a =
[[127 125 122 129 128 126 128 125 125 130 128 127 126 119]
 [128 124 126 119 131 131 130 116 122 142 139 114 133 112]
 [127 129 113 131 127 127 147 124 124 136 130 126 130 118]
 [127 127 122 143 121 120 152 118 134 130 123 144 123 124]
 [129 109 129 136 132 114 157 101 130 139 138 130 117 123]]
Counting starts at 1.
The entry at row 3, column 1? 127
The top-left entry? 127
The entry in row 1 and column 3 -> 122
The entry at row 1, column 2: 125
The entry just left of the smallest entry? 157
The entry directly above the smallest entry? 118
The bottom-right entry: 123
The entry at row 3, column 2 -> 129
The entry in row 2 and column 1? 128
The entry just left of the largest entry? 114
The entry just left of 132 is 136
The bottom-left entry? 129
The top entry of the column that holds the largest entry -> 128
The entry just right of the largest entry? 101
The entry directly below 113 is 122
The entry just right of the smallest entry? 130
The top-right entry? 119
The entry in row 2 and column 2: 124
The entry at row 3, column 3? 113

Read these off the grid that follows.
1) Read off the largest entry in the last column.
2) Read off the bottom entry of the column that holds the smallest entry.
3) Read off the fifth entry from the end, reading row by row.
4) Read off the 1st entry in reading order.
5) Read off the second entry in reading order.
6) Read off the third entry from the end, reading row by row.
7) Read off the entry directly below 131.
8) Read off the smallest entry in the first column.
155	125	109	147	135	126	121	136	113	106	149
134	141	150	137	139	102	117	113	156	110	111
126	147	133	118	153	120	130	117	119	143	151
113	143	110	109	116	112	101	107	150	107	138
154	127	145	116	100	142	127	149	150	143	134
148	125	115	148	150	127	128	126	104	117	125
142	107	121	153	117	105	140	135	143	152	109
105	136	119	146	124	125	143	136	131	152	133
147	119	106	136	147	109	156	138	115	106	140
124	119	112	106	103	113	146	109	137	118	126
120	121	113	105	144	118	153	121	151	134	130
142	108	152	147	144	117	108	142	124	125	155
101	135	127	104	132	145	151	149	120	101	105
123	150	151	103	130	106	149	149	143	150	114
1) 155
2) 130
3) 149
4) 155
5) 125
6) 143
7) 115
8) 101

data = [132 132 134 144 126 143 142 101 149]
Give the entry just right of 134.
A: 144
The centre entry: 126
Give the entry just right of the centre entry.
A: 143

B =
[[141 125 129 154 132 129 114 121 134 128 127]
 [136 126 135 141 146 128 123 125 133 132 116]
 [121 128 118 115 107 129 131 129 126 123 140]
 [117 128 127 101 126 127 141 134 125 127 124]
 [125 127 117 123 106 130 127 127 127 122 142]
 [140 125 127 154 128 130 114 120 134 127 130]]
Rows and columns are numbered from 1.
The top-left entry: 141
What is the entry at row 2, column 3?
Answer: 135
What is the entry directly below 131?
Answer: 141
The entry in the bottom-left corner: 140
What is the entry directly below 101?
Answer: 123
The entry just left of the smallest entry is 127
What is the entry in row 1 and column 3?
Answer: 129
What is the entry at row 3, column 1?
Answer: 121
The entry in the top-right corner: 127
The bottom entry of the column that holds the smallest entry -> 154
What is the entry in row 3 and column 2?
Answer: 128
What is the top entry of the column that holds the smallest entry?
Answer: 154
The entry just left of 131 is 129
The entry at row 2, column 2 is 126
What is the entry in the bottom-right corner?
Answer: 130
What is the entry just right of the smallest entry?
Answer: 126
The entry at row 1, column 2 is 125
The entry at row 2, column 1 is 136
What is the entry just right of 133?
Answer: 132
What is the entry directly above 124?
Answer: 140
